(in the rows, 128 means zero)
Each path is a new rotation, seen through one point. The rows after it are directions, each followed by how far the rotation turns it, in deg/step (0 if it stays put).
Each turn is a multiple of 5 degrees from 10 to 175, or 0.
Each row of a path follows its step; steps can be skipped.
path 1
step 0: [139 139 130 126 125 125 117 134 117 126 119 131 118 132 128 129 138 135
 129 122 119 132 131 123 116 126 114 129 131 128 131 127 132 125 133 143
 131 130]
step 2: [134 125 134 119 129 126 118 132 132 116 131 124 146 130 129 128 119 128
 127 124 134 130 135 123 121 135 123 111 127 119 135 126 120 136 131 137
 127 126]
step 3: [130 130 137 122 113 125 122 128 134 137 134 133 126 124 116 131 130 122
 119 136 122 130 133 135 125 135 113 132 134 126 125 138 135 120 132 125
 121 136]
step 4: [134 129 127 127 136 114 132 129 124 118 117 129 124 132 137 132 138 129
 132 120 128 129 136 128 114 128 127 130 138 114 129 135 131 125 119 131
 133 140]
step 6: [133 138 131 128 130 122 118 139 126 125 124 135 134 127 118 124 122 123
 122 125 127 130 132 124 123 119 110 123 124 122 131 131 123 124 135 144
 137 122]
step 7: [134 128 136 126 122 126 116 125 139 142 128 131 130 123 138 133 126 139
 127 129 124 121 139 141 124 136 126 138 139 121 122 137 120 126 126 125
 134 130]
step 8: [136 122 134 111 132 122 131 127 126 121 131 125 129 135 131 126 129 128
 141 116 121 128 134 122 118 135 122 108 130 123 132 129 128 127 130 127
 124 136]
step 9: [129 129 139 128 120 124 122 129 127 130 138 137 139 119 126 127 132 120
 118 132 131 125 116 127 121 134 124 132 131 126 124 131 145 116 126 138
 123 137]
step 12: [126 132 138 111 129 119 124 129 131 114 127 135 129 123 128 131 123 134
 133 125 122 122 136 124 123 121 120 124 120 126 134 133 131 123 131 148
 130 130]
step 13: [137 132 131 132 123 133 124 131 134 143 133 137 134 123 129 132 137 133
 132 134 125 118 121 129 112 140 116 129 133 120 116 133 125 129 122 129
 127 132]
Speeds:
[126 130 127 127 131 128 129 123 126 129 127 128 131 125 134 128 126 125
 127 126 128 130 129 128 127 129 127 124 129 131 130 129 127 129 128 127
 124 127] => 115
[128 131 128 127 126 134 126 127 127 129 129 124 126 131 128 132 129 132
 131 131 127 128 127 128 128 131 125 126 129 129 131 127 128 132 129 128
 125 127] => 140
[129 129 128 125 125 127 125 128 126 126 133 128 125 126 124 125 127 128
 125 124 127 131 126 128 129 129 130 126 125 128 131 127 129 128 129 129
 126 128] => 120
[128 124 127 123 128 130 131 129 132 129 130 133 130 127 125 128 131 129
 127 127 126 126 130 127 127 128 129 127 130 127 130 130 128 131 125 126
 123 128] => 70
path 2
step 0: [123 138 108 129 134 126 127 126 128 129 147 122 124 122 125 121 123 131
 136 128 134 127 134 137 127 134 133 128 131 125 130 123 136 123 134 130
 128 129]
step 1: [133 125 120 130 128 126 133 122 119 133 137 135 133 120 125 126 129 136
 135 137 124 121 130 143 133 134 115 132 122 122 130 121 137 128 131 118
 128 123]
step 4: [126 135 124 122 131 118 120 129 118 129 137 134 119 123 123 135 131 138
 132 125 135 126 129 132 130 123 125 128 131 133 124 119 140 108 125 125
 132 128]
step 7: [136 124 117 130 130 130 128 120 127 124 143 135 133 120 129 123 138 136
 136 137 128 128 124 143 127 130 118 139 123 126 127 126 137 125 128 125
 126 123]
step 8: [120 127 130 126 135 124 118 128 125 130 131 133 130 120 130 131 139 137
 130 128 129 128 126 137 124 130 125 126 125 138 131 118 144 131 133 108
 125 130]
step 9: [128 116 118 133 122 118 117 129 128 125 132 127 115 130 129 128 130 136
 138 121 130 129 136 128 120 124 124 122 130 124 123 125 137 128 122 114
 121 132]
step 10: [129 129 118 119 137 123 123 123 126 129 138 134 116 124 126 128 133 136
 140 121 132 124 134 129 133 129 126 124 136 133 123 124 130 109 121 128
 129 124]
step 11: [123 129 106 113 127 120 131 127 120 125 134 130 132 120 127 130 128 130
 126 127 134 125 131 133 133 136 113 134 133 134 122 126 136 130 128 126
 127 128]
step 12: [115 126 117 136 133 134 127 121 122 120 133 126 132 122 126 126 137 129
 132 131 131 125 141 135 130 136 123 123 133 120 128 116 139 130 133 125
 125 136]
step 13: [136 121 117 134 130 134 121 122 131 123 143 131 126 122 123 125 140 136
 143 134 132 127 121 132 119 128 122 131 128 126 129 127 136 133 129 123
 128 127]
Speeds:
[123 132 131 127 133 129 128 128 130 128 128 128 128 128 126 129 130 127
 129 127 127 128 128 129 129 128 132 125 130 130 131 123 128 124 130 129
 127 129] => 175
[126 128 127 131 130 132 130 126 125 128 131 125 130 126 126 127 127 129
 127 130 127 130 123 131 125 133 127 129 128 125 128 128 125 129 131 129
 129 130] => 60
[128 130 127 125 127 130 129 131 127 127 127 127 126 130 128 131 128 129
 129 126 130 131 130 127 129 128 126 128 128 129 121 126 124 125 128 127
 130 132] => 60
path 3
step 1: [135 128 128 127 130 122 121 119 133 136 125 130 136 128 118 118 130 144
 127 117 113 130 130 121 124 138 123 136 117 117 135 115 126 116 122 127
 128 122]
step 2: [124 133 116 139 127 126 117 122 131 125 132 141 128 126 125 123 128 121
 121 116 129 131 133 118 133 131 128 117 121 116 127 118 112 133 135 125
 112 130]
step 3: [127 131 123 133 141 134 139 128 136 139 124 129 140 138 126 106 126 133
 124 117 138 134 131 130 135 126 119 125 124 135 139 121 125 125 127 121
 123 123]
step 4: [126 120 123 124 123 120 110 125 140 126 134 132 140 130 130 122 129 126
 131 118 122 126 129 130 135 139 121 114 130 127 139 121 121 113 120 119
 134 131]
step 5: [121 121 125 135 138 136 120 121 132 128 124 135 134 132 127 120 123 135
 131 128 138 139 118 122 129 146 124 130 120 114 125 116 113 127 126 137
 123 133]
step 7: [122 141 124 136 133 122 116 123 132 125 132 129 132 138 113 118 127 136
 124 115 117 132 127 129 134 135 123 134 131 125 144 117 127 119 125 135
 128 122]
step 8: [122 122 124 123 136 123 120 127 143 133 133 135 134 132 130 128 123 121
 116 114 135 134 133 116 136 131 135 121 113 116 129 120 118 126 138 129
 126 126]
step 9: [115 124 122 133 133 137 135 124 131 131 132 131 130 145 134 116 126 133
 130 125 127 129 120 135 135 125 113 118 119 132 142 117 113 131 129 121
 125 129]
step 12: [121 128 122 125 132 136 126 132 126 137 122 142 137 140 122 126 123 125
 118 119 130 139 129 127 129 134 122 132 127 138 140 116 123 136 147 125
 134 127]
step 13: [126 130 125 125 129 127 123 122 139 132 132 124 136 139 124 128 126 145
 123 120 104 124 129 128 136 127 129 126 121 125 140 116 119 116 129 128
 134 120]
Speeds:
[130 125 128 128 126 127 128 125 130 127 128 124 129 126 128 125 131 130
 127 126 125 129 127 128 130 127 129 127 132 133 130 127 130 127 127 132
 130 124] => 115
[131 128 126 125 124 127 126 129 126 127 129 129 130 125 128 132 128 123
 127 126 128 128 128 128 131 129 129 123 129 129 126 127 127 130 131 125
 129 127] => 175
[129 128 129 126 126 126 128 128 123 130 126 129 129 130 130 130 127 129
 133 125 129 131 128 128 131 124 128 132 129 130 131 128 126 125 127 127
 126 128] => 120
[127 129 129 128 129 129 124 127 124 125 128 128 129 125 130 128 128 129
 126 128 130 128 129 125 128 127 134 125 126 126 128 128 125 124 127 133
 127 129] => 120
[130 134 128 132 127 129 129 126 126 130 129 128 127 126 126 125 127 124
 126 126 128 130 131 129 127 127 129 129 133 126 127 130 127 129 125 128
 128 128] => 85
[127 129 126 130 130 129 129 131 131 130 131 128 126 128 131 130 130 129
 129 124 131 128 126 130 130 126 130 124 126 130 126 128 128 126 123 125
 130 129] => 65
path 4
step 2: [135 126 129 126 130 127 124 146 129 116 123 138 124 115 129 125 130 132
 123 132 133 128 120 129 126 141 126 123 127 137 117 122 138 133 130 135
 137 122]
step 3: [134 140 132 128 135 129 125 137 127 130 118 129 120 127 130 128 141 127
 139 111 124 123 129 133 116 125 130 134 123 126 123 137 126 129 136 121
 135 137]
step 4: [116 131 124 135 148 129 126 125 126 126 130 121 118 142 127 125 119 127
 126 127 128 134 128 121 114 114 126 119 127 121 129 130 129 127 127 132
 130 127]
step 5: [123 118 146 129 123 122 126 127 135 136 132 120 123 118 131 123 119 133
 143 144 131 139 125 127 122 129 126 125 130 130 124 126 134 129 128 132
 125 122]
step 6: [133 143 134 126 119 122 133 124 140 131 134 136 129 131 130 126 131 128
 139 122 129 121 139 135 125 129 123 124 127 137 131 129 129 125 131 124
 109 120]
step 8: [125 115 126 126 129 121 125 128 134 137 125 131 131 125 131 128 145 130
 116 137 140 136 121 123 130 137 130 131 143 120 124 131 124 135 123 126
 126 123]
step 10: [138 125 119 135 138 124 135 129 114 126 128 127 126 126 127 129 130 122
 128 135 114 121 140 124 128 119 128 128 117 133 134 140 126 139 127 130
 138 126]
step 11: [130 110 127 129 147 121 128 128 127 130 123 120 129 132 129 127 124 139
 128 126 128 131 129 119 125 140 127 124 121 137 120 121 130 126 122 115
 127 133]
step 12: [127 125 138 137 127 137 120 119 139 131 131 123 131 126 137 126 130 126
 130 125 124 120 126 136 125 122 130 129 121 133 106 118 120 122 134 131
 123 133]
step 13: [131 133 118 126 123 128 131 123 132 114 127 126 132 121 132 126 121 127
 135 133 126 120 128 126 118 110 120 120 131 123 135 117 119 137 135 124
 125 125]
Speeds:
[129 125 132 128 130 129 125 126 129 129 131 130 126 128 129 129 127 124
 130 128 130 127 125 125 131 133 130 124 129 128 127 127 126 128 131 128
 130 126] => 110
[131 133 127 125 128 132 126 126 131 131 131 125 128 129 131 130 130 128
 128 125 124 129 131 130 130 126 128 126 129 128 126 129 128 129 128 128
 130 128] => 120
[126 129 127 132 127 131 127 127 130 126 130 128 123 127 126 126 124 126
 123 127 127 125 129 129 128 128 129 129 125 127 127 129 125 127 125 130
 128 124] => 130
[129 128 123 129 132 127 129 123 129 130 129 133 129 128 129 124 132 126
 127 131 130 127 130 130 125 128 128 128 129 128 128 130 128 125 129 127
 128 125] => 160
[128 130 129 129 128 123 130 126 125 131 135 127 127 128 130 128 125 130
 129 129 128 130 129 125 128 127 132 130 125 131 130 129 130 127 126 128
 131 128] => 70
